[[120, 136, 74, 101, 113, 133, 101, 119, 122, 119], [136, 63, 172, 116, 137, 82, 112, 137, 103, 101], [97, 166, 40, 115, 114, 160, 104, 107, 130, 134], [120, 147, 64, 103, 75, 129, 107, 107, 132, 113], [82, 137, 90, 131, 129, 172, 130, 95, 132, 153], [122, 133, 72, 98, 108, 127, 99, 120, 121, 117], [145, 126, 91, 108, 81, 78, 98, 120, 109, 86], [92, 169, 41, 118, 105, 166, 110, 101, 135, 138], [186, 50, 230, 116, 96, 10, 130, 140, 89, 54], [120, 113, 130, 128, 108, 97, 120, 114, 114, 106], [122, 97, 120, 120, 113, 106, 107, 119, 117, 108], [142, 85, 164, 122, 111, 70, 119, 127, 106, 90]]
The entry just right of the largest entry is 116
The entry just right of 72?
A: 98
The entry just left of 85: 142
The entry just left of the smallest entry -> 96
The entry just left of 41?
A: 169
The entry just left of 110?
A: 166

[[-21  -6  -9  -1   4  18  -4  -1   3]
 [ 12  25 -30  21 -12  -2 -20 -12  -9]
 [-20   7  13  -9  19  21   1  12   3]
 [-20   9 -17  -1  10   4  -8   0  -4]
 [ -1   0   9  23  29   2  -9  18 -18]
 [ 21  -8  36 -23  -2 -22  -7  25  -7]
 [ -8 -22  12  -1  -3   0   4  -2  -1]
 [  9   4  -7   4   0   9 -18  10  -2]]
Give the entry in the top-left corner.
A: -21
Give the 2nd entry on the main diagonal.
A: 25
The bottom-right entry: -2
Give the 2nd entry on the diagonal from the top-right corner.
A: -12
The 3rd entry in reading order -> -9
Give the smallest entry.
A: -30
Give the first entry of the largest entry's row.
A: 21
Give the 3rd entry on the main diagonal.
A: 13
The largest entry in the first row -> 18
Give the entry in the bottom-left corner.
A: 9
Give the entry directly below 29.
A: -2
The entry just left of 1 is 21
The fourth-last entry, reading row by row is 9
The smallest entry in the last row -> -18
The second entry, reading row by row -> -6
Give the entry directly above the largest entry.
A: 9
Give the 2nd entry from the end, reading row by row.
A: 10
Give the entry just right of the largest entry.
A: -23
The 3rd entry on the diagonal from the top-right corner is 1
Give the top-right entry.
A: 3
Give the second largest entry.
A: 29
The last entry of the smallest entry's row: -9
The fourth entry, reading row by row is -1

 -74  -282  -887   255  -250   117   286   -97   -64   338    83    70  -179   216   633
  47    71  -526  -169   425   -47  -137   146    33  -427    44   218  -336  -229  -509
  23    50  -315  -221   -12  -429   283   190  -158  -223   -79   102    61   -77   297
 -54  -217   -96  -316  -162  -251   225   410  -230   123  -129  -192   163   -88   492
The 2nd smallest entry: -526
The largest entry in the first row -> 633
The 1st entry in reading order: -74
Find the last entry, reading row by row.
A: 492
Find the entry just right of 117.
A: 286
Find the smallest entry in the last column.
A: -509
The entry just left of 338 -> -64
The entry in the bottom-left corner -> -54
The fourth entry, reading row by row: 255
Find the smallest entry in the last row.
A: -316
Find the smallest entry.
A: -887
Find the fifth entry from the end, reading row by row.
A: -129
The entry directly above 44 is 83
The entry just left of 410: 225
Find the entry directly above 492.
A: 297
The entry just right of -217: -96
Find the entry just left of the smallest entry.
A: -282
The fifth entry in reading order is -250
The 3rd entry on the main diagonal is -315
Find the entry just right of -158.
A: -223
Find the entry directly above -158.
A: 33
Find the third entry on the diagonal from the top-right corner.
A: 61
The 2nd entry on the diagonal from the top-right corner is -229

Questions about the array below. Indices start at 0.
1) What is the top-left entry?
2) What is the entry in the bottom-left corner?
3) What is the entry directly below the largest entry?
4) What is the entry just right of the smallest entry?
5) What is the entry just left of the largest entry?
6) What is the entry in the bottom-right corner?
7) What is the entry at row 0, column 2?
8) What is the entry at row 2, column 0?
[[2, -11, 3, 6, -4, -13, -3, 8, 0, -1],
 [15, -14, 33, 12, -7, -41, 1, 19, -8, -13],
 [17, -6, 31, 11, -10, -47, 1, 20, -10, -16],
 [14, -5, 22, 8, -7, -42, -3, 19, -11, -15],
 [19, -8, 39, 11, -16, -45, 5, 18, -5, -16],
 [4, -9, 5, -3, -7, -14, -6, 6, 0, -5],
 [2, 18, -14, -3, 4, 14, 3, -6, 9, 0],
 [14, -9, 31, 12, -9, -39, 2, 18, -6, -12],
 [-3, 19, -23, -3, 13, 16, -4, 0, 5, 3],
 [1, 6, 17, 13, -4, -28, 4, 16, -4, 1],
 [8, -5, 18, 9, -18, -16, 1, 3, 6, -9],
 [10, -39, 34, 10, 7, -24, -3, 15, -9, -8]]
1) 2
2) 10
3) 5
4) 1
5) -8
6) -8
7) 3
8) 17

data = [1.2, -2.0, -0.4, -0.9, -0.7, 0.1, -0.3]
The 3rd entry from the right: -0.7
Report the fourth-last entry.
Answer: -0.9
Report the second-last entry.
Answer: 0.1
Report the first entry.
Answer: 1.2

[ 0.09 -0.20  0.10 -0.06  0.16 -0.02  0.18  0.14  0.09 -0.23  0.02 -0.03
  0.03  0.00]
The smallest entry: -0.23
Report the entry just left of 0.10.
-0.20
Report the largest entry.
0.18
Report the entry just right of the smallest entry.
0.02

X = ((9, 14, -16, 9, -26), (24, 21, 8, 15, -47), (26, 13, -48, 20, 5), (8, 18, 30, 5, -21), (-15, -6, -33, -15, -9), (-26, 4, 29, -33, 43), (18, -17, 8, -7, 8), (2, 30, -39, 9, -34), (9, -3, -3, 1, 25), (-13, -7, 6, -2, -1))
The entry just left of 20 is -48
The entry just left of -21 is 5
Give the entry just left of the smallest entry.
13
The entry just right of the smallest entry -> 20
Give the entry just right of 4.
29
Give the entry just left of 25.
1
Give the entry just right of -2.
-1

x =
9,-5,10,-7,-3,0,-4,2,4,6
-11,14,-29,3,-18,29,5,-4,-13,1
3,30,32,-24,-6,27,-6,-5,4,-10
16,2,12,7,-17,4,-5,16,-9,4
14,-8,-30,-5,15,-3,9,-3,-9,4
-35,-2,-34,-2,12,-17,-1,-28,-36,-4
7,9,-11,5,-10,33,-3,1,-5,4
2,-11,24,29,23,-9,26,-12,23,36
-4,-11,22,-23,-6,-12,-6,-1,10,3
-6,2,-3,11,-4,9,9,-6,-1,5
15,-11,-15,8,-3,27,-7,-6,-6,-5
The entry just left of 33 is -10
Give the top-right entry.
A: 6
Give the smallest entry in the first row.
A: -7
The entry just left of the smallest entry: -28
Give the bottom-left entry.
A: 15
The last entry, reading row by row -> -5
The top entry of the column that holds the smallest entry: 4
The first entry in reading order is 9
Give the last entry of the largest entry's row.
A: 36
The entry just left of the largest entry is 23
Give the first entry of the smallest entry's row.
A: -35
The entry directly above 11 -> -23
Give the third entry on the main diagonal.
A: 32
Give the 4th entry from the end, reading row by row.
A: -7
The entry directly below the smallest entry -> -5
Give the 5th entry in reading order.
A: -3
The smallest entry -> -36
Give the first entry of the largest entry's row.
A: 2
Give the entry just right of the smallest entry.
A: -4
Give the entry just left of -28.
A: -1
Give the third entry on the diagonal from the top-right corner.
A: -5
The third entry from the end, reading row by row -> -6
Give the smallest entry in the last row.
A: -15
The entry just right of 0 is -4
Give the entry directly below -23.
A: 11
Give the second-last entry, reading row by row.
A: -6
Give the entry just left of 24.
A: -11
